In the rows, zero is written as 128.
Each named move below is a turn or a mirror, shown by a few rows before and after it. Which moves, in which order, take the first row of each later pair to the second? The first pair is answered.
z450:
[102 115 115 113 131 120 153 106  96 155  78 103 148 101 136 141 109 151
 135  90 128 105 170 111 124 120] |-> [123 117 118 130 146 127 152 113 124 143  87  76 154 133 133 151 107 150
 132  99 126  99 166  92 141 119]
[163 138 177 141 160 131 114 162 179 162 151 104  71 181 157 127 126 104
 143 163 140 163 123 130 166 110] |-> [127 142 173  97 132 120 112 147 124 192 135 154  55 110 162 101 131 104
 153 142 145 180 129 177 133 115]
[148 116 136 136 165 117 123 154 165 132 117 141 119 157 140 147 107 150
 161 152 150 116 120 112 115 141] |-> [122 112 136 106 150 116 118 145 131 150 108 175 107 117 141 133 115 145
 164 138 150 129 121 136  91 146]
z692:
[158 122 106 158 145 155 160 122 118  94 137  72 174 131 117 184 101 141
 110 128 108 116 145  71 155 114] |-> [161 141 111 135 107 195 126 123 126  74 163  90 138 130 150 146 139 106
  98 110  86 178 123 111 167 124]
[122 168 137 142 120 132 176  73  77 105 128 127 121  77  90 123 129 120
 154 201 124 130 162 111 104 139] |-> [108 164 144 131 118 134 188 113  64 137 146 100 153 102  83 164  90 145
 144 152 127 165 147  99 154  94]
[145 114 120 138 153 123 130 160 152 107 136  92 132 167 107 160 125 148
 136 129 133 126  99  98 139 118] |-> [151 125 124 125 133 150 110 157 158  93 149 107 107 162 128 131 155 123
 129 124 119 159  90 125 142 130]
z259:
[133 111 122 144 152  94 146 136 123 151 126  92 166 123 100 165  90 161
 129 119 133  87 145  91 127 103] |-> [144 121 104 145 114 133 130 111 103 114 123  84 170  91 111 163 106 155
 109 106  94 111 162 108 133 120]
[149 150 146 120 125 139 114 152 160 125 143  89 122 164 130 127  96 108
 123  90 154 162  91 114 181 113] |-> [151 151 139 123 117 148 109 143 152 113 143  84 130 154 129 132  99 109
 119  85 142 166  94 116 181 114]
[136 142 116 123 103 147 135 102 138 129 120 138 127 117 128 112 133 126
 129 139  87 150 134 146 132 139] |-> [134 142 128 120 119 131 133 107 156 140 119 152 109 133 130 102 140 118
 139 153 103 141 125 141 122 136]
z789:
[145 149 157 120 116 142  84 161 111 115 179  98  92 185 126 129 105  73
 125 160 166 124  92 111 110 104] |-> [135 146 162 116 128 129  90 163 108 131 175 110  91 175 120 131 102  75
 131 164 177 118  91 111 100 101]
[122 141 129 125 139 130 106 146 187 159 128 131 109 176 132 138 133 137
 105 145 139 131 115  49 146 113] |-> [106 141 130 107 141 106 110 143 173 182 120 156 101 161 122 132 129 142
 115 146 156 122 115  60 126 112]
[148 142 122 137 156 106  93 102 129  98 124 139  90  70 124 102 168  76
 134 184 114 132 149 154  59 151] |-> [179 145 116 164 148 136  88 115 154  65 137  98 103 105 131 116 167  78
 115 177  85 151 144 135  98 146]
[139 123 121 144 139 129 124 105 121  75 117 134 136  96 111 120 116 133
 119 148 115  93 160 104 100 136] |-> [148 122 118 152 142 130 127 107 126  72 120 122 146 109 111 130 111 139
 114 145 109  95 159  94 113 130]
Pairs:
Each pair is two moves apart.
[144 110  98 140 104 129 141  99 109 114 101 104 179  85 109 168 109 145
 121 122 100  97 169  95  99 147] |-> [139 113 103 131 106 131 147 120 105 129 112  92 188 101 115 187  90 149
 115 100 100 113 160  93 125 127]	z259, z692
[120 137 122 131 156 157 143 122 139 134 102 137 155 119 119 187 141 133
 116 113  83  97 118  75 156 106] |-> [104 145 115 107 133 161 126 103 116 131  94 176 136  72 130 155 165 119
 121 110  79 110 120 113 126 120]	z450, z259
[163  89 150 139 110 165 139 134 130 107 148  88 138 144 139 149 116 123
 140 139 100 167 105 144 165 124] |-> [163  87 164 135 119 155 132 138 149 110 152 107 110 154 148 125 132 107
 154 158 117 167  95 146 149 136]	z259, z259
[137 142 134 123 109 161 125 175 132 124 144  96 137 161 151 154 109 131
 124 118 118 169 127 128 167 110] |-> [151 139 113 143 114 151 117 124 150  80 113 126 109 126 151 113 150 113
 140 182 120 111 156 131 101 163]	z259, z692
[ 94  97 159 129 160 100 153 123  76 147 146 188 161 134 124 110  71 127
 153 115 122 128 119 121 127 153] |-> [129 106 164 151 166 131 141 138 125 119 172 152 159 189 143 110  82 111
 139 121 103 149 104 105 164 150]	z692, z450
[139 122 138  99 125 163  90 155 116 148 146 177 122  88 152  71 110 101
 161 194 134 141 121 164  94 181] |-> [164 105 120 149 163 148 122 148 130 133 127 127 172 107 113 119  69 139
 158 218 134  81 151 102 103 174]	z789, z692
[139 134 137 114 105 156  90 139 129 121 153 124 120 131 140 109 142 119
 130 115 114 164 105 149 146 117] |-> [133 114 134 136 142 118 125 146 120 144 132 102 159 137 102 154  97 157
 138 125 136 109 125 103 141 105]	z692, z692
[132 101 128 172 149 138 142 118 131 121 104 101 157 161 101 152 109 151
 132 168 132  61 144  87 129 126] |-> [143 111 114 168 113 175 122  91 120  76 102 105 148 127 125 131 141 132
 118 169  92  80 156 112 122 150]	z259, z259
[123 140 126 101 100 119 122 125  95  95 110 176 103  70 108  64 169 115
 154 159 149 112 142 137  50 154] |-> [148 131 151 148 164  91 145 166 164 107 126 127 120 167  89  96 136 128
 162 184 179  77 124  67  87 137]	z259, z450
[100 135 138 117 140 130 119 140 131 174 144 139  91 128 135 120 114 120
 142 149 125 150 126 134 111 111] |-> [ 98 133 136 122 150 122 125 137 132 180 137 132 102 131 130 131 104 128
 146 154 131 133 128 124 110 111]	z692, z692
[137  80 105 129 153  66 146  95 125 124  95 110 125 114 106 171  89 154
 154 166 185  96 106 134  91 118] |-> [132 102 116  92  95 128 117 126 107 118 137  92 123 125 151 173  99 138
 122  93 139 201  75 177 159  92]	z692, z259
[131 116 109 108 123 106 129 146 112 117  98 167 112 117 146  99 128 105
 172 144 146 110 150 153 110 123] |-> [125 111  96 112 120 116 141 153  85 124  96 131 155 113 131 142  95 135
 158 111 138 121 158 141 144 102]	z692, z259
[144 129  97 151 108 203  96 100 141  58 116  95 150 141 107 167 126 113
 113 146  85 138 149 113 140 149] |-> [138 113 108 165 157 159 120 115 155  90 105  95 155 164  82 187 100 135
 133 171 123  94 149  81 122 140]	z259, z692
[148 119 126 140 177  92 118 132 129 159 144 111 166 161 121 162 116 107
 112 132 140  90 148  48 133 139] |-> [162 141 124 129 149 123  85 106 137 119 148 149 120 138 152 108 177  58
 107 155 118 110 140  93 105 176]	z692, z692
[132 133 142 125 131 118 117 121 126 122 112 147 123 116 136 108 151 112
 128 142 138 122 124 152 112 132] |-> [143 133 146 145 151 113 126 139 145 123 115 119 139 151 129 130 134 125
 125 148 143 111 117 124 129 123]	z450, z259
[ 82 132 149 105 167  97 136 133 126 160 120  95 170 133  80 170  79 147
 119  99 106 153 122  60 207  93] |-> [113 149 112 109 109 160  94  62 117  66 107 129 128  66 118 105 164  93
 102 128  49 166 150 110 161 156]	z259, z692
[153 111 109 150 104 120  69  72 132 111 118 109 170 153 135  85 171 164
 113 159  45 147 146 196 123 125] |-> [142 107 144 147 157  61  86 109 170 165 119 134 139 205 124  73 158 162
 143 188 105 123 119 174 107 115]	z259, z259
[116 117 127 125 161  99 131  79  95  91 109  74 177 115 105 159 111 118
  96 154  76 119 119 104 149 110] |-> [121 138 141 104 135 127 102  83 115  78 134 104 129 123 142 110 155  76
  95 153  70 170  90 146 150 128]	z692, z259
[131 135 159 112 146 122 121 160 168 139 147 131  90 169 146 114 144 114
 143 133 135 158 110 129 149 109] |-> [122 124 142 115 161  94 129 126 150 145 114 160  87 128 128 107 153 121
 156 166 155 109 133 124 100 130]	z450, z692
[122 128 139 117 136 115 150 142 126 159 136 120 115 128 117 127 120 128
 140 114 129 133 130 131 115 136] |-> [126 133 135 114 121 136 136 132 121 145 142 123 110 117 126 120 135 116
 134 113 111 144 134 143 117 145]	z259, z692
[119 144 160 117 159 111 132 179 152 154 112 147 151 157  92 157  89 147
 102 135 159 117 126 134 141 127] |-> [133 164 138 107 100 167 101 149 139 101 123 157 135 121 125 126 137 115
  82 123 108 163 130 180 142 152]	z259, z692
[156 128  86 157 114 159 165 136 178 102 139 133 119 155 113 107 155 110
 109 178 105 134 165 100 130 148] |-> [ 96 120  84 104  92 137 175 134  96 160 118 180 123  79 100 111 133 133
 114 135 121 151 168 143 107 131]	z692, z450
[120  97 168 125 128 141 130 139  90 149 110  94 157  92  93 135 122 171
 132 120 121  89 131 129 121 139] |-> [139 107 178 128 119 171 112 156 120 128 136  74 147 136 115 129 130 155
 118 110 101 130 115 131 164 136]	z692, z450
[111 118 138 119 140 127 122 144 143 128 139 135 126 140 138 139 115 132
 130 108 127 144 117 132 149 126] |-> [114 125 132 122 129 142 118 138 137 118 138 135 133 132 144 144 125 128
 126 101 114 148 119 137 148 128]	z259, z259
[111 126 157 122 164 140 131 171 162 152 154  79 132 177 146 135 107 102
 115 120 147 162 100 103 183 130] |-> [ 76 125 142  79 119 152 125 145  88 165 141 115 129  92 152 126 109 109
 111  84 130 184 114 158 159 132]	z259, z450
[103 152 116 134 122 105 122 100 104 100 102 162 101 109 148 136 121 139
 107 154 106 157 122 130 105 135] |-> [122 149 119 157 140 106 130 120 136  93 115 122 120 160 147 159 106 143
  98 153 101 156 116  99 142 123]	z450, z692
[119 123 139 111  98 138 112 145 115 147 149 155  96 108 166 115 154 122
 111 100 145 154 134 163 117 141] |-> [151 104 127 164 145 112 139 133 148 126 129 121 118 139 136 139 140 142
 118 150 163  80 155 100 105 149]	z692, z450
[113 114 133 138 141 120 145 141 111 133 117  87 174 155 101 176  97 147
 118 111 129 124 132 105 166 109] |-> [ 95 113 116 120 111 130 138 108  68 128  97 114 170 100 107 164 109 147
 121 102 115 126 148 132 143 120]	z789, z259
[141 118 126 138 160 108 156 146 173 121  95 129 157 148 116 152 109 138
 153 195 119  70 163  92 121 106] |-> [100 121 115  96 127 106 153 127 109 147  78 175 155  76 117 142 104 144
 156 167 119  84 173 139  96 104]	z450, z259
[131 126 123 145 134 128 146 129 128 124 128 116 163 135 114 147 111 151
 119 127 134 107 137  94 136 127] |-> [118 128 112 135 116 134 141 112 107 126 124 130 165 102 115 143 118 151
 116 124 126 109 143 111 123 135]	z789, z259
[120 132  96 124  97 161  89 107 116  96 137 151 101  80 151 108 164 113
 105 120  92 157 129 164 117 146] |-> [122 109  85 157 136 118 124  91 110 103 105 141 130  75 110 136 133 142
 122 154 118  79 159 121  86 147]	z692, z259
[114 134 136  91 136 180 100 178 154  92 141 129 125 145 175 120 107 137
 105  97 109 147 125 131 155 129] |-> [115 129 117 105 156 153 106 133 149  74 105 161 108 101 158  99 127 135
 122 152 125  80 155 128  87 166]	z450, z692
[171 111  97 168 159 120 130 113 164 111 113 136 114 130 120  92 170  90
 149 139 113 171 134 135  92 148] |-> [165  97  80 180 161 119 156 121 133 123 104  92 169 126  95 152 119 132
 138 110 110 157 152 108 121 119]	z692, z259
[140 132 127  68  92 136 106 119 120 128 136 153 123 130 133 136 119 122
 175 122 132 194 129 187 123 123] |-> [183 131 121 121 124 135 110 111 174  82 133 124 126 178 123 130 135 113
 181 177 131 144 143 140 120 144]	z450, z692
[158 143 162 144 156  52 149 146 148 128 133 124 133 195 119 129 121 147
 164 167 192 138  72 104 128 145] |-> [149 144 158 129 131  80 149 161 124 132 148 101 155 199 125 159 104 157
 148 119 171 180  64 112 171 124]	z692, z259
[149  83 100  85 104 113 134 140  85 111 182 128 120 113  97 119 164 155
  92  78 116 178 121 164 162  89] |-> [189  88  90 123 119 120 125 111 133  59 172 132  99 125 104  88 200 129
 102 141 112 136 136 144 128 129]	z450, z692
[122 131 124 117 135 136 140 122 106 132 125 138 136  92 115 122 131 149
 129 144 135 105 143 120  79 162] |-> [133 137 140 123 134 159 143 157 127 135 152  96 151 150 124 148 114 149
 113 114 121 145 119 105 139 133]	z450, z692
[168 137 131 171 104 156  84 137 120 101 128  69 119 164 175 126 142 135
  96 100  62 154  68  97 151 126] |-> [135 138 138 128  88 142  72 121  92 126 111 133  81 113 186  83 164 117
 111 100  77 168  63 151 101 137]	z259, z450
[134 117 128 135 138 133 162 142 114 135 133 121 125 165 108 130 113 163
 130 135 103  85 140 125  81 129] |-> [131 131 137 115 113 166 143 154 113 129 155 120 116 165 131 123 123 149
 117 105  84 138 122 148 113 120]	z692, z259
[116 130 130 205 153  81 143 116 137 143 131 119 123 114 119 140 114 131
 139 165 183  89 140  77 114 132] |-> [ 96 131 123 180 131  81 141 106  92 151 118 133 136  64 112 152 106 141
 134 138 177 103 147  98 107 125]	z450, z259
[142 133 143 167 158 102 142 148 150 145 126  97 132 174 129 142 108 132
 133 145 140 103 117  93 148 112] |-> [142 143 156 148 131 128 122 158 151 146 148  98 115 183 154 129 124 111
 121 115 122 147  99 121 169 107]	z692, z259
[ 99  84  99 121 153 103 163 145  51 208 123 140 153  72 104 151  95 170
 151  96 152 109 164 130 109  93] |-> [143 123 119 118 107 187 109 176 123 147 187 113 110 150 173 106 160 104
 117  79 100 214 113 159 183  99]	z450, z692
[119 127 137  95 133 126 122 133 109 169 150 139 134 131 128 121 121 140
 120  83 139 185 110 125 161 109] |-> [138 128 127 110 125 148 123 129 122 138 157 112 147 147 133 129 122 138
 109  85 119 187 118 116 175 117]	z450, z259
[106 113 130 109 107  95 139 125  87 164 113 157 125  75 144 123 143 119
 151 116 151 137 117 141 100 154] |-> [102 117 133 102 102  99 139 134  87 169 119 151 129  84 149 130 136 121
 148 100 149 150 113 146 116 143]	z692, z692
[132 124 172 106  95 118 118 127 138 143 144 135 103 120 131 110 138 123
 129 129 112 166 127 178 146 106] |-> [163 117 164 142 117 106 125 109 174 114 131 123 102 134 123 109 144 116
 133 179 119 114 141 145 127 125]	z450, z692
[119 126 128 140 109 152 117 112 133 123  97 145 118  93 131  98 156 118
 153 137 141 114 163 133 127 128] |-> [114 126 138 128  99 165 117 142 123 141 116 124 134 111 136 118 134 128
 143  96 131 152 145 136 167 100]	z692, z692
[127 136 136 120  97 161 103  91 108 122 124 164 104  84 142 126 140 121
 101 121  95 174 131 138 110 150] |-> [145 117 128 166 145 126 136  90 131 117 105 129 140 112 106 162 105 150
 102 154 116  99 154  74 104 148]	z692, z450
[143 119 136 137 158 113 155 149 162 150 148 113 129 190 118 139 123 129
 147 124 138 143 108 105 156  92] |-> [106 117 117  99 110 127 149 121  85 165 129 140 142 108 118 137 124 140
 138  84 118 174 129 153 136  90]	z259, z450
[153 142 153 146 150 127 122 143 181 111 146 120 101 182 138 111 151 101
 134 162 136 117 105 111 134 143] |-> [100 131 166  99 151  84 133 148 125 181 125 166 100 134 125 114 126 117
 153 143 168 124 103 137 107 125]	z450, z259
[104 129 134 143 163  84 153 133 147 144 148 151 131 114 143 112 117 115
 137 142 162 121 107 135 132 116] |-> [109 126 106 150 137 115 156 120 110 126 139 120 172  89 139 142  99 133
 113 109 127 132 124 136 155 107]	z259, z259
[ 98 146 147 128 159 100 137 131 107 165 128 142 113 140 131 126  91 148
 150 117 165 125 115 157 111 104] |-> [105 156 134 121 121 139 120 108  97 129 140 143 104 118 156 107 120 129
 131 102 128 158 116 190 117 115]	z259, z692
[177 120 123 215 170 123 118 172 209 116 140  74 174 210 106 130 126 166
 138 162 146 119 107  66 155 135] |-> [ 74 111 115 117 123  83 123 136  59 205  93 187 156  46  96 107 110 189
 157 110 174 137 128 163  70 130]	z450, z692
[ 92 152 145 130 136 122 123 131 137 124  87 165  90 111 121  72 151 106
 144 140 117 113 129 154 107 146] |-> [ 87 135 130 143 139 119 149 139  99 139  78 120 159 101  89 134  96 154
 132 105 107 100 149 124 142 115]	z692, z259
[163 171 158  78 118 105 115  96  90 114 117 128 107 129 115 130 144 157
 120 117  93 198 104 115  94 121] |-> [193 168 155 110 141 104 120  94 124  88 114 111 107 154 108 130 149 153
 122 151 100 167 109  85  96 135]	z450, z692
[108 102 140  82 162  87 113 131 151 186 131 169 117 161 134 132  80 129
 159 177 177  97 133 144 113 109] |-> [116 110 154  83 149 108 101 156 172 182 157 145 115 195 150 137  82 122
 145 154 163 138 114 149 157  96]	z692, z450
[133 115 124 122 106 120 138 116  71 153  98 135 130 102 107 128 132 157
 110 109 140 105 147 141 125 123] |-> [171 118 113 152 108 149 132 113 104 107 111 100 141 138 115 132 140 145
  98 122 116 105 151 117 148 130]	z450, z259
[158 133 110 163 128 128 154 123 180 127 113 106 114 158 120 139 122 147
 110 174 107  48 146  88  92 130] |-> [161 137  99 168 110 144 151 114 162 111 110  94 126 143 122 150 118 154
  97 159  83  53 152  94 102 130]	z259, z259
[ 80 153 150 135 162 113 136 150 117 154 132 108 165 162 114 187  97 185
 149  80 108 141 113 122 106  96] |-> [ 81 159 131 120 125 150 116 124  82 125 124 113 171 114 126 174 117 179
 134  65  73 162 126 154 100 109]	z450, z259
[114 138 129 126 118 117 137 124  85 147 133 113 148 112  96 156 111 147
 127 102 132 118 152 134 116  82] |-> [135 156 137 121 100 159 106 129 114 115 158 114 121 131 128 122 147 111
 116  99 109 162 131 156 131  97]	z450, z692
[143 132 146 167 124 143 115  98 118 121 138 129 150 161 103 159 104 146
 105 168 149  65 137  97 112 112] |-> [148 150 149 146  86 178  83  90 129  95 161 153 114 155 138 116 146 111
 101 164 126 110 117 135 112 130]	z692, z692
[127 124  89 132 101 158 114  70  85  72 115 136 133  56 148  98 164 134
 113 130  97 115 161 171  83 157] |-> [164 124 121 175 163 131 120 103 186  66 135 115 105 164 152  88 174 117
 129 188 135  80 133 121  89 164]	z259, z450
[133 133 120 139 106 141 128 118 129 116 134 133 114 136 130 116 145 121
 125 139 130 139 122 138 126 139] |-> [120 123 115 142 117 122 141 118 114 127 118 131 126 122 114 129 125 136
 133 141 140 120 133 126 115 134]	z692, z450
[135 134  63 152 110 162  95 140 107  99  86 149 150 100 128 165 103 142
 112 111 117 142 107 113 166 157] |-> [133 130  62 159 121 159  97 135 108  91  81 153 149  95 123 161 104 141
 119 129 123 124 114 105 152 163]	z692, z692
[158 138 153 129  86 174 100 138 146 105 174 117  76 137 143  95 136  53
  80 116 144 181 106 186 179 105] |-> [164 115 154 163 152 103 132 114 178 122 137 140  63 135 100  88 132  65
 121 197 200  74 130 143 101 132]	z259, z692
[ 83 111 133 104 142 107 144 150  92 172 127 124 146 138 131 175  87 146
 107  66 138 150 135 123 159  82] |-> [118 138 130  95 111 151  98 119 129 109 140 159  82 124 176  95 170  82
 104 100 108 179 125 168 131 130]	z450, z692
[144 121 128 142 122 148 123 132 181 122 190  43 155 153 137 126 148 146
 124 113 105 142 126 117 158 114] |-> [107 129 125  94  85 148 106 109 124 144 175 108 130  78 149  93 173 136
 129  96 110 164 133 175 107 122]	z259, z450
[111 123 134 128 137 111 146 138 116 153 125 114 148 129 114 162 100 156
 128 117 132 108 122 108 151 100] |-> [125 131 123 133 131 117 130 100 131 119 113 150 105 103 125 111 152 120
 136 159 130  89 132 129 101 142]	z692, z692
[139 136 139 131 152 112 124 153 156 116 136 115 145 147 127 134 121 133
 123 135 131 135 144 101 151 135] |-> [140 141 142 124 144 122 117 156 164 115 142 124 136 149 134 122 135 123
 123 129 131 144 133 110 154 142]	z692, z259
[ 62  97 129  93  96 154 131 133 117 166 114  91  92  78 101 175 151 118
 123  88 125 217 139 155 134 101] |-> [106 100 110 129  92 181 118  93 153  91 104  80  83  75 111 150 195  93
 118 137  94 186 161 142 117 143]	z692, z789
[117 133 119 135 102 158 118 147 119 160 177 107  96 155 137 117 160 125
 110 121 113 196 121 127  71 113] |-> [109 125 125 139 119 137 130 164 121 181 173 100 104 172 128 128 137 138
 118 120 134 183 114 113  76 101]	z259, z259
